Here are some points:
[-18 -31 -20 -61  53 -28  35  64]
[  6  -5 -28  37   6  16 -27  -9]
[ -2  27  -2  24   1 -23  -2 -27]
[-22  26  74 -12   2  -2  43  37]
[ 26  39 -20  50  46  22 -36 -44]
[  0  -4  31 -20   5   1  32  37]
[  36 -124  -71   16  -23  -81  -28   47]
[-15 -77 -59 -16 -23 -31 -34 -14]
[ -9  57  36 -30  -7  16  51   0]
[  -4 -127  -38  -19   18  -14   11   38]
[-41 -28  12 -37 -22  -5  11  60]
[-12 -29 -12 -51  75  -1 102  75]
[-25  25   9 -29 -26 -16 -18 -38]
[ 72  46 -18  34  49  -6 -46 -35]
[ 19 -40 -28   4 -26 -39 -49  48]
[ 31  23   6  71  60 -18 -24 -58]
[-26 -13  27 -76  15  21  60  55]
10 more points follow, each with its number after it:
[ -7 -11  -5 -10 -29  29 -29 -20] 0
[-11  72  18  23  31  24  27 -70] 1
[-13   7 -10   1 -22  19 -27  19] 2
[ -6  12  -4   9   9 -21  56  33] 3
[-17  10  -7 -11 -29   6 -18  -6] 4
[ 77  32 -29  72  23  -5 -21  -9] 5
[37  6 11 51 59  3  4  0] 6
[ 30  13  21  36   3 -24 -21 -31] 7
[ 39  25  29  -4  66 -24  42 -10] 8
[-56 -10   9 -42 -44   4 -10  10] 9
Which of these numbered points is nearest to each point below, looking only along the 3 directions in which the first points spread most? Its number follows each.
[-23  70  -3  28  33  31  47  13] > 8
[-12  87  60  -3  28  75  52 -60] > 1
[ -9  37 -12  -4  22 -22 -22 -36] > 7
[-11  16 -12   2 -44   1 -15 -24] > 0
[ 85  95  32  44  24  53 -67 -44] > 1
Here are 10 other points, each followed by its number:
[  23 -105  -35    7   -8  -38   19   22] 0
[ -2  -8 -57  23 -11  -7 -29 -27] 1
[ 52  41 -26   6  -5 -12 -61  -1] 2
[-58 -21  10   9  18 -39 -43  21] 3
[-22 -11  15   4 -27  38  -1 -33] 4
[-15 -28  33 -23  -6  14  71  20] 5
[  8   1   1 -47 -39  27 -40 -14] 6
[-11  -9  -8 -34 -69  14  -1 -38] 7
[  9   0   3 -19 -19 -53 -25  -7] 8
[ 82  51  -5  60  43  11 -49 -24] 9
The same question for these:
[ -7  -1  15   2 -43 -29  22   0] > 6
[ 31  23  -5  48 100  23  17  -8] > 9
[ -7  54  50 -19 -13  22   8 -18] > 4
[  3   8  12   1 -10  20  23 -33] > 4
[ -6 -21  -4  -2   1 -34  16  -2] > 3
